(in the rows, 128 means zero)
The rows below fall into families. The same turns and mirrors carry the whole set onto itself and the rows of a family onto each other. For each named row, which other rows are in its family? Write them in the order they are listed.
These 16 rows form 4 families of 4 rows each.
bapan: [136 115 110 104 143 134 135 177]
Zopog: [121 132 135 126 128 134 102 146]
sez: [117  95 101 106 150 140 129 168]
dal: [143  99 104 119 116 132 112 158]
Fud: [131 115 103 129 111 150 116 156]
zizo: [124 105 124 117 135 134 111 119]
monor: [116 112 139 108 163 149 109 157]
Bubik: [113 124 132 132 160 144 124 156]
Punu: [117 122 129 109 167 138 126 141]
Viveb: [137 113 100  95 123 133 105 148]
nimu: [122 110 109 109 153 145 115 184]
febil: [129 118 123 137 132 148 104 129]
rimir: [142 126 130 122 132 131 109 132]
ruta: [123 105 134 126 155 135 141 148]
dade: [138 103 100 114 124 150  94 158]
Zasup: [126  95 106 110 144 165 123 167]

Which other rows belong to the same family as ruta? bapan, zizo, Viveb
Which other rows belong to the same family as febil? Bubik, nimu, dade
Which other rows belong to the same family as dal? sez, Punu, rimir

The rows below fall into families. The same turns and mirrors carry the whole set onto itself and the rows of a family onto each other. For each named row, which other rows are in its family? Write them in the order they are listed.
These 18 rows form 3 families of 6 rows each.
vira: [130 121 134 122 153 157  73 111 134 116 105 137 121 112 126 144 152 132
 136 116 128 100 156 114 144 121 134  96 126 144 117 111 129 130 149 139
 173 146 151 133 119 138 139 139]
kuvun: [130 119 110 104 161 149 127 119 129 128 120 118  81 116 135 116 139 129
 119 121 111 126 121 132 146 118 170  99 130 119 136 130 114 125 141 133
 126 133 107 134 138 176 143 109]
Dasu: [131  94 130 101 147 152 110 132 108 143 100 133 106 106 138 124 147 124
 159 114 126 111 119 130 128 139 163 117 112 125 118 124  98 123 166 142
 126 143 124 132 152 130 128 129]
debe: [119 117 146 126 134 127 120 113 124 135 123 139  90  91 124 145 123 132
 113 101 103 108 157  95 127 144 154 100 131 123 143  92 125 128 141 113
 161 154 163 141 109 122 133 124]
nopos: [134 109 143 126 138 125 128 119 130 105 136 135  96  97 122 160 116 127
 104 109 117 104 152  94 131 138 149  96 134 117 136 103 128 125 147 123
 162 142 162 130 101 135 125 125]
Sas: [137 120 141 122 133 161  88 121 135 116 118 147 129 115 118 132 159 117
 131 112 111 106 152 109 141 123 131  94 110 144 121 107 121 128 146 117
 175 145 164 119 122 144 129 142]
podo: [121 123 136 102 137 127 142 117 112 157 140 112 108 107 127 127 113 114
 123 128 101 111 123 105 126 115 157 115  89 104 134 102 108 128 158 148
 139 146 122 140 139 146 115 116]
morit: [126 127 140 110 134 127 127 125 118 133 142 105 110 100 123 119 128 132
 138 122 115 115 123  98 122 112 157 124  95 105 140 105 122 134 152 145
 139 133 116 153 143 150 114 105]
nad: [136 127 138 125 145 158  84 107 142 114 128 145 112 103 129 136 158 124
 131 130 118  99 147 105 142 133 123 100 107 145 118 118 111 125 155 134
 171 139 165 131 117 144 130 143]
mudos: [143 111 129 117 147 162 119 135  99 129 101 125 103 110 135 122 145 128
 159 124 121 109 130 129 139 142 164 134 101 120 133 119  97 121 170 136
 129 134 127 134 147 135 137 132]
bif: [134 100 129 119 141 155 107 142  98 139  97 128 114  94 131 126 138 108
 149 119 119 116 127 120 150 153 172 116 102 126 130 128 107 127 166 137
 146 134 128 127 153 139 136 118]
larok: [122 108 138 128 132 121 126 118 127 125 129 133 109 117 122 154 127 125
  88  95 108 105 163  98 128 133 147  98 130 119 139 101 122 120 145 119
 170 141 162 133 119 138 128 131]
lugul: [139 135 162  91 177 147 123 118 130 138 120 155  92 118 133 147 146 127
  89 127 127 114 156 105 138 128 143 110 126 129 113 117 123 137 143 112
 146 130 160 133 118 159 149 131]
rina: [136 144 146  91 165 144 127 117 124 137 124 147  84 141 146 150 146 130
 102 127 119 105 155 108 122 111 146 101 119 139 117 111 130 146 144 111
 156 144 162 137 121 157 141 125]
vatob: [149 126 113 107 166 149 116 129 127 141 117 122  87 123 125 125 140 123
 121 115 124 119 122 125 144 106 172  86 121 123 131 133 113 130 152 146
 125 145 118 124 143 186 121 113]
Puse: [135 115 111  98 160 140 126 120 127 137 115 121  90 119 137 123 134 119
 126 126 121 132 101 129 136 112 173 104 134 131 129 127 115 143 140 139
 126 156 118 134 136 170 132 104]
volun: [142 139 154  99 164 151 123 111 133 141 115 152  97 140 121 149 145 116
  96 110 116 116 166 107 144 123 143 111 126 136 127 117 120 149 145 112
 153 145 160 135 121 168 145 139]
zuno: [121 116 140 107 127 122 121 110 119 150 136 114 105 105 137 131 124 128
 135 119 120 109 116 107 127 119 164 123  96 113 144 114 113 136 150 154
 130 149 130 153 148 143 107  98]

Which other rows belong to the same family as lugul? kuvun, nopos, morit, nad, mudos
Which other rows belong to the same family as Puse? Dasu, Sas, larok, volun, zuno

